(in the rows, 128 means zero)
Each row is a point on one shape in 12 dimensions made of curled strands that fork but never close a loop.
mut: [117 144 110 196 121 161 126 127 131 110  92  43]
dekol: [136 120 121 140 143 122  65 129 110 144 122 205]
sar: [ 62 114 123 133 148 140  80  92 100 110 111  55]
sito: [121 144 110 181 135 157 111 135 143 111 105  82]
geki: [ 90 171 134 178  90 155 139 165 101 141 111  44]
Bon: [140  73 133 139 106 114  76 109 154 196 101 108]
Filu: [146 138 107  84 120  87 187 140 103 116 136 113]
fope: [124 138 115 170 144 149  92 137 142 115 119 128]
nofi: [173  84 148 134 115 168 145 101 116 157 126  98]
mov: [127 133 118 165 147 143  82 137 137 119 123 152]
Nev: [131 119 152 129 132 109 162 114 140 138 136 173]
Tiku: [119 132 151 139 134 143  77 125 151 114 152 166]
ros: [122 138 125  80 111 126 173 156 175 112 146 144]
Zelig: [134 118 121 146 145 122  61 129 110 145 119 212]
Dokab: [131 117 138 138 141 111 128 119 128 140 124 195]
segiz: [126 132 118 164 148 142  79 137 135 121 124 159]
bera: [165 126 130 101 145 134 177 117 100 120 114  47]
nufis: [154 138 126  89 140 121 184 128 101 116 123  47]
luko: [138 123 122 128 138 122  76 131 111 143 131 191]
Gez: [108 153 115 192 114 160 137 132 118 117  91  38]
ratot: [172  80 148 135 111 170 141 101 116 159 129 102]
gora: [106 131  62  72  97 162 113 147 172 129 133 184]
solid: [131 118 146 132 135 110 150 118 135 141 132 182]
molam: [134 116 121 153 145 119  54 127 109 146 115 225]
gelo: [175  95 142 130 128 160 154 101 112 146 119  82]
Famos: [ 88 121 115 153 132 145 106 110 114 116 103  60]
zosu: [146 146 122  79 133 111 190 138 104 116 129  51]
fotu: [127 133 118 166 147 143  82 137 138 119 124 152]
Gepob: [131 116 132 144 145 112 108 122 120 142 119 207]
rabu: [174  93 143 132 125 162 152 100 113 148 120  86]
luzov: [123 138 131  79 114 118 179 158 172 111 148 137]
gapa: [116 137 157 139 131 149  82 122 159 106 160 155]
rilez: [134 156 115  72 126  92 203 150 112 116 141  65]
zudul: [159 133 126  94 143 128 181 123 100 117 118  47]
Moz: [116 136 157 138 131 149  81 122 160 106 160 155]
Zete: [133 120 123 156 147 124  59 131 115 138 120 211]
futoz: [126 139 136  79 118 106 186 160 167 109 151 127]
kub: [142 127 122 113 130 114  90 133 109 140 139 177]
Kom: [ 58 116 125 136 150 140  77  90  97 108 114  54]
Dofog: [114 135  90  76 101 154 139 148 174 123 137 169]
Detis: [127 123 188 119 130 106 226 101 151 136 159 149]
vub: [114 139 165 137 128 155  84 117 167  99 169 142]
bitig: [132 117 125 151 147 116  74 126 112 144 115 221]
zitos: [ 99 170 119 191 100 165 143 147 113 138  97  40]
Fiv: [144  75 142 132 109 129 101 105 141 188 112  99]
viri: [105 129  56  70  98 164 105 147 172 132 133 187]
Moluk: [130 116 136 139 143 112 124 121 124 141 123 200]
fele: [159 132 128  95 143 129 181 122 100 117 118  47]
Vig: [125 139 136  78 118 103 188 160 166 109 151 124]
keri: [113 139 164 137 128 155  84 118 168  99 168 145]
Deteb: [149 130 117  93 115  92 127 134 103 132 144 163]
Rure: [125 138 116 170 144 149  92 138 143 115 119 126]
salen: [128 122 180 120 128 107 212 105 151 137 154 151]
fefi: [112 148 112 193 118 161 131 129 124 111  91  39]
Zor: [139  74 134 139 106 115  77 108 153 196 102 108]
Bivo: [142 127 123 113 130 114  89 133 110 141 139 179]
gize: [125 125 137 144 139 132  69 130 132 130 136 192]
lide: [150 135 107  86 118  83 180 137 102 117 136 126]
taka: [114 139 162 138 129 154  84 119 166 100 167 145]
vuzam: [143 148 121  78 133 108 192 139 104 116 132  52]
bis: [141 126 122 113 131 114  89 132 108 141 138 179]
fuzu: [ 80 162 149 163  81 138 140 173  78 130 122  41]
Zinis: [131 117 131 146 146 114  97 123 117 142 118 212]
kubug: [102 132 112 173 127 151 119 117 121 114  98  56]
kor: [147 137 108  86 121  85 187 139 105 116 136 113]
fatin: [122 142 113 178 139 156 106 136 144 111 108  93]
Lif: [127 142 135  75 121  94 193 161 156 110 153 110]
vosu: [125 122 198 118 133 104 246  98 152 136 164 147]
gudu: [130 125 122 159 148 132  67 133 124 130 125 191]
pibuf: [151 135 108  87 116  82 177 135 101 118 136 131]
digig: [163 127 129 101 145 134 177 117 101 120 116  47]
molu: [105 135 111 178 126 152 121 121 125 113  97  53]
lok: [134 156 114  71 125  92 203 150 112 116 142  66]
varav: [124 139 114 172 144 150  97 137 143 114 116 118]
Dasu: [149 130 117  94 116  94 125 134 104 132 144 164]
dosat: [130 119 152 128 132 109 165 114 141 139 137 172]
tovo: [113 135  89  76 101 155 139 148 174 122 137 169]
tuki: [ 89 122 115 154 131 146 108 109 115 115 102  61]
vor: [135 117 122 151 145 120  56 127 109 145 115 224]
Zivo: [105 129  56  71  98 165 107 147 172 132 132 187]
Kerif: [149  75 145 130 111 141 118 104 134 181 118  96]
Rovud: [130 118 145 132 136 110 147 117 134 140 130 184]
Leba: [132 156 119  69 124  89 203 153 119 116 144  67]
zuk: [175 107 136 122 141 152 164 104 108 134 112  64]
Zur: [140 124 121 118 133 117  84 132 109 142 136 183]
movot: [130 119 162 125 129 109 179 111 144 138 142 163]
tul: [151 132 114  89 113  85 144 133 101 126 142 156]
zot: [132 116 127 149 147 115  85 125 114 143 116 217]
gil: [148 137 108  85 120  86 186 139 103 117 135 114]
sumu: [ 44 111 131 147 137  93  43  92  84  79 110 102]
lel: [137 153 118  73 128  99 199 147 109 116 137  56]
Simo: [131 125 121 158 148 131  66 134 123 131 124 193]
zalet: [130 116 139 137 140 111 132 120 129 142 125 194]
danek: [111 149 113 193 117 160 132 129 122 111  92  39]
zes: [121 129 146 140 135 138  75 127 144 121 146 176]
rami: [113 147 112 193 120 160 130 128 125 110  92  41]
rovel: [123 138 114 171 144 149  94 138 143 115 117 122]
rap: [133 121 122 155 147 125  60 130 116 138 120 210]
nas: [106 147 182 137 122 170  88 106 186  79 187 119]
Simiz: [130 126 121 160 148 135  70 134 128 127 125 182]
vefe: [132 156 119  70 124  89 203 153 119 116 145  69]
mimog: [140  74 137 136 107 119  86 108 148 193 105 104]
Zafi: [110 133  73  74  98 161 123 147 172 127 135 178]
Vufez: [131 116 136 141 141 111 121 120 125 141 123 201]
bov: [153 139 125  88 139 121 186 130 101 116 124  48]
kiso: [127 123 193 119 132 104 234 100 152 136 161 148]
lat: [ 83 165 145 166  83 144 140 170  86 134 119  43]
nukar: [130 120 164 124 128 109 186 110 146 137 145 161]

Start at the first point of each line and follow the strands to each of the others. Where do the paths split? Write each fork as brackets around the two groups it separates, the group with the point that comes earlier in the line first. The first line is answered.
Dasu Lif rovel bera Gepob
((Lif bera) (rovel Gepob))
danek geki zes Dofog bov
(geki (zes (Dofog bov)))
fope tuki bera vosu Lif fuzu
((tuki fuzu) ((bera Lif) vosu))
Gepob Vig zitos Kom zosu
((Vig zosu) (zitos Kom))
tovo mimog lat Zinis sumu
(mimog ((lat sumu) Zinis))
Famos mimog Zafi fuzu zes
(((mimog Zafi) zes) fuzu)
Fiv Bon gudu ros zot
(Bon ((gudu zot) ros))
taka sumu Lif nas fuzu Fiv
(((sumu fuzu) (Lif Fiv)) nas)
segiz sumu Gez rilez Dokab
((sumu Gez) (rilez Dokab))
